Questions about the matrix below. Indices start at 0.
1) Find the entry in the bottom-right corner.
2) Find the entry in row 0 and column 1.
3) Find the entry in row 2 and column 0.
4) Find the entry in the bottom-left corner.
5) Find the entry directly above 759.
6) Find the top-right entry.
[[506 497 501 498 512 490 501 513]
 [516 497 579 462 540 567 579 513]
 [506 519 462 523 485 490 462 491]
 [525 785  72 450 704 259  72 381]
 [525 497 618 438 567 567 618 535]
 [516 497 579 450 540 567 579 535]
 [516 497 579 462 540 529 579 513]
 [630 475 579 438 868 836 579 756]
 [506 541 423 547 458 452 423 491]
 [602 497 618 413 759 798 618 690]
 [506 740 189 523 567 298 189 425]
 [583 497 657 413 704 760 657 646]
 [506 497 540 474 540 529 540 513]
 [497 607 345 571 458 413 345 491]
 [497 630 345 571 458 375 345 491]]
1) 491
2) 497
3) 506
4) 497
5) 458
6) 513

[[-121 -194 -312 -733 -373  387 -549]
 [ -28 -172 -140   53   52 -455  -47]
 [ 465 -124  295 -320 -739 -613 -126]
 [   3 -413 -438   60 -383 -199  112]
 [-173 -348  -97 -235 -218   34  -86]
 [-111  -47 -160 -138   30   12 -351]
 [-524  457 -523 -322 -347 -841 -440]
 [-271 -359  -33 -143 -364  189 -748]
 [-144 -326 -289 -423  206  302 -173]
 [-494 -669  125 -526 -978 -209 -720]
 [ 257 -428  469  158 -432 -372 -296]
 [  84   67  143   88 -121 -228 -538]
 [ 108  -82  171  174  -90 -208  561]]
Counting starts at 0.
The bottom-left entry: 108
The entry at row 2, column 1: -124
Give the entry at row 2, column 0.
465
The entry directly above the largest entry -> -538
The entry at row 0, column 2 is -312
The entry directly below the smallest entry: -432
The entry in row 0 and column 0 -> -121
Give the entry at row 1, column 0.
-28
The entry at row 1, column 2 -> -140
The entry directly above -524 is -111
The entry directly above -218: -383
The entry directly above -841 -> 12
Give the bottom entry of the column that holds the largest entry.
561
Give the entry at row 2, column 2.
295
The bottom entry of the column that holds the smallest entry is -90
The entry directly below -271 is -144
The entry just left of the centre entry: -523
The entry just left of -526: 125
The entry just left of the largest entry is -208
The entry directly above 125 is -289
The entry directly below -423: -526
Give the entry directly below 143.
171
The entry directly below 60: -235
The entry at row 0, column 1 -> -194
The entry just left of -296 -> -372
Give the entry just right of 84.
67
The entry in the top-right corner -> -549
Give the entry directly above 206.
-364
The entry directly above 257 -> -494
Give the entry directly below -126.
112
